(in the rows, 128 means zero)
Families of rows that turns and mirrors carry onto each other, the same ones carrying the whole set onto itself: the rest of each named row's family, in list order
4 families of 8 rows
J753: [132 139 167 101 143 139 102  95 155 145 166 137]
J253: [123 120 122 129 112 151 111 145  95 108 119 105]
J571: [120 139 127 117 136 119 130 144 134 119 184 143]
J636: [126 150 167  98 156 133 133  98 139 152 162 132]
J906: [124  99 155 142 139 176 135 149 145 120 129 111]
J332: [ 95 120 172 135 136 170 126 129 124 120 131  84]
J855: [130  96 145 116 137 182 104  84 103 126 133 104]
J72: [158 136 151  97 135 124 117 102 160 125 151 143]
J818: [121 158 137 114 138 125 121 122 149 123 184 134]
J341: [113  84 122 145 156 156 109 137 139 144 138 110]
J745: [ 96 122 141 133 115 157 101 138  98 131 126  94]
J376: [107 124 133  89 139  96 119  85 124 125 149 114]
J910: [125 151 160  87 143 128 145  92 109 131 154 127]
J980: [132  90 129 141 123 141 104 141 106 103 128  97]
J7: [139 120 162 139 142 184 144 123 118 123 121 115]
J947: [104 111 155 130 133 185  99 104 103 134 149  95]
J646: [149 116 141  90 142 120 145  90 134 103 156 137]
J403: [140 111 125  98 140  94 124 110 148 130 137 138]
J336: [121 131 162  87 137 123 152  92 116  98 158 121]
J560: [117 117 131 102 140  90  98 114 126 131 172 113]
J14: [ 88 101 137 146 146 167 117 137 116 139 150  97]
J427: [152 131 117 105 131 118 130 124 135 115 167 151]
J265: [115 141 146 101 145 116 103  93 156 153 157 128]
J484: [121 138 136 111 135  98 114 139 131 114 182 116]
J930: [115 149 136  96 136 118 148 104 116 103 169 124]
J281: [128 108 146 127 108 163 122 146 111 102 113 104]
J314: [110 112 129  94 134  89 106 107 124 141 136 127]
J325: [124  73 136 138 142 176 105 123 133 140 141 114]
J267: [128 126 171 136 141 177 132 135 145 108 125 100]
J452: [139 103 156 128 142 181 121  98 110 142 113 114]
J934: [130  90 138 117 116 175 104 108  97 127 119 112]
J5: [134  86 131 154 138 151  96 146 132 123 143 104]

Which other rows belong to the same family as J980? J636, J910, J7, J560, J484, J452, J5
Which other rows belong to the same family as J745? J332, J72, J947, J646, J403, J14, J427
Which other rows belong to the same family as J753? J253, J571, J855, J341, J336, J314, J267

Families of rows that turns and mirrors carry onto each other, the same ones carrying the whole set onto itself: the rest of each named row's family, in list order
4 families of 8 rows
J703: [130 136  93  88 132 115 130 142 119 112 113 138 113 173]
J146: [132  83 133  98 164 141 125 118 174 112 131 116 137 133]
J69: [115  91 152 118 153 134 123 130 154 144 110  91 129 137]
J686: [160 113 110 115 122 134 128 129 131 128 104 137  96  75]
J610: [135 150 116  95 133 118 108 123 114 135 111 133  95 158]
J203: [126 104 138 112 173 137 143 117 165 122 111 139 158 138]
J946: [132 120 146 128 136 151 117 177 143 138 170 129 111 129]
J994: [114 148 111 114 140 112 118 129 122 104 121 127  89 159]
J194: [140 110 121 124 116 135 125 132 121 139  83 135 109  86]
J594: [124 126 147 144 150 152 131 188 131 140 133 132 125 115]
J222: [103 143 126 124 127 119 117 137 109 119 102 132 101 156]
J537: [147 126 114  94 144 118 137 144 115 117 110 145  93 180]
J545: [156 110 106 129 109 125 132 124 138 145 107 130 106  85]
J243: [139 126  90 122  99 128 121 133 135 125 112 135 114  86]
J347: [162 102  90  96 105 134 140 147 132 125 105 144 117  99]
J671: [146 135 141 145 146 148 131 176 138 144 158 141 109 115]
J321: [132  95  96 119 101 123 157 139 137 125 103 151 140 112]
J62: [132  87 129 104 158 125 126 125 164 139 128  82 119 133]
J868: [151 130 109  84 150 111 140 138 113 141 122 141 103 172]
J570: [143  93 124 105 186 133 139 121 167 116 112 118 137 139]
J680: [151  96  83 121 116 126 153 144 142 109 103 140 122  96]
J212: [129 104 125 111 176 137 114 123 163 146 132 100 144 120]
J110: [139 136 126 132 160 145 135 194 132 133 156 129 113 119]
J140: [140 124 123  95 134 121 145 140 110 140 104 160 119 174]
J800: [146 107 141 129 135 152 146 183 148 105 155 150 105 133]
J815: [138 105 162 123 125 155 147 164 151 119 147 164 123 135]
J598: [144 121 140 117 159 161 130 177 143 110 159 157 122 129]
J691: [123 155 111 124 139 108 121 132 117 131 122 132  98 167]
J97: [126 101 131 123 161 122 122 109 169 142 128  94 126 137]
J249: [142 101  80 118 104 118 155 146 143 121 127 134 125 100]
J156: [136 114 121 108 183 130 136 108 171 115 125 127 143 122]
J340: [149 118 152 118 130 149 140 161 152 111 168 155  97 133]

Which other rows belong to the same family as J946? J703, J146, J610, J243, J347, J212, J598
Which other rows belong to the same family as J691? J537, J545, J671, J570, J680, J800, J97
Which other rows belong to the same family as J203? J69, J194, J594, J222, J321, J140, J815

Families of rows that turns and mirrors carry onto each other, the same ones carrying the whole set onto itself: the rest of each named row's family, in list order
4 families of 8 rows
J275: [108 143  88 129 106 114 126 143 108 110 130 138 142 144  70 112 151 105
 144 113 101  99 135 101 107]
J662: [125 146 165 106 122 126 122 133 119 130  83 122 103 158 130 104 115 135
 163 169 130 133 161 162 157]
J388: [104 134  85 127 118 134 110 173 134 119 123 147 121 119  77 121 160 136
 155 118 109 115 140  79 110]
J878: [139 127 148 101 119 141 125 135 115 103  84 115 102 152 109 119  97 158
 158 144 121 136 186 154 168]
J168: [111 157 103 118 105 116 115 151 112 106 129 133 142 136  62 105 151  99
 151 105 106 107 130 101  99]
J959: [137 156 175  88 120 138 111 139 114 112 112 119 108 150 123 121  93 170
 160 137 146 139 147 155 144]
J343: [147 145 180  97  89 124 125 140 147 115 100 128  92 152 120 104 100 149
 144 141 122 109 162 140 164]
J969: [133 136 154 104 120 136 125 127 108 118 114 127 108 159 134 131  94 179
 149 148 139 127 153 155 154]
J464: [ 99 145 115 144 123 144 101 134 135 116 137 152 144 139  59 138 154 118
 160 124 105  95 114  98 122]
J109: [101 159 125 131 124 142 103 144 139 110 134 143 144 136  49 131 153 109
 168 119 110 106 114  99 113]
J39: [145 140 173 101  89 122 133 138 145 116 100 128  92 156 122 107  99 150
 141 144 120 106 165 141 166]
J241: [106 136  90 126 117 135 102 174 135 118 123 148 121 116  76 120 161 137
 157 116 109 115 137  79 110]
J824: [111 139  94 136 103 120 102 136 109 115 135 150 143 136  77 113 153 113
 140 110  98  91 127  99 113]
J797: [146 141 177 101  88 124 124 136 146 117 101 131  92 153 123 106 100 151
 141 143 120 106 162 140 168]
J492: [128 153 176 102 120 129 106 135 122 129  84 124 104 151 128 100 115 134
 166 163 131 135 156 161 155]
J869: [145 144 175  97  90 122 133 141 146 115  99 126  92 155 119 105  99 147
 143 143 123 109 165 141 164]
J606: [125 139 162 114 120 129 113 126 118 134  86 130 103 157 137 107 116 142
 157 170 126 126 158 161 163]
J160: [105 140  92 122 118 134 105 177 136 116 122 144 121 116  73 118 160 134
 159 114 111 118 138  80 107]
J475: [ 96 156 112 130 127 137 129 146 135 109 131 136 143 145  47 135 151 105
 168 126 110 109 122 102 110]
J514: [146 133 168 102 115 149  87 132 120 105  89 125 104 138 111 114 100 163
 160 133 122 133 173 150 171]
J599: [100 146 114 116 130 137 119 189 104 103 124 146 139 142  76 140 145 105
 161 109  95  98 128  99 106]
J49: [104 138  87 124 118 133 113 176 135 117 121 143 121 119  73 119 159 134
 158 117 110 118 142  80 107]
J657: [137 143 169 101 117 141 100 128 112 118 116 131 109 149 132 126  95 180
 152 140 141 128 144 154 154]
J474: [132 147 159  92 122 133 135 137 110 113 111 115 107 160 124 127  91 170
 157 145 144 138 155 157 144]
J580: [143 139 165  92 117 144 109 141 120  99  84 113 103 144 102 112  97 154
 165 135 126 142 180 153 163]
J625: [ 95 142 102 142 126 138 128 136 131 115 134 145 143 148  58 141 152 114
 159 131 105  98 123 101 120]
J964: [129 145 174 110 118 132  97 128 121 133  87 132 104 150 135 103 117 141
 161 164 128 127 153 159 163]
J285: [103 148 122 117 127 141 100 186 107 105 126 152 140 136  78 139 146 109
 159 105  95  94 122  97 109]
J685: [ 98 136 106 125 129 138 120 182 102 107 126 152 139 145  83 145 146 111
 154 113  91  90 129  98 113]
J308: [102 137 114 127 127 142 101 179 104 109 128 158 140 138  85 144 147 115
 153 109  91  87 123  96 116]
J856: [142 120 151 111 116 146 104 127 115 108  89 127 103 147 117 121  99 167
 153 142 118 126 180 151 177]
J172: [115 153 109 125 103 121  90 144 114 110 133 145 144 129  68 105 153 107
 148 101 103  99 122  99 107]

Which other rows belong to the same family as J797? J388, J343, J39, J241, J869, J160, J49
Which other rows belong to the same family as J492? J662, J606, J599, J964, J285, J685, J308

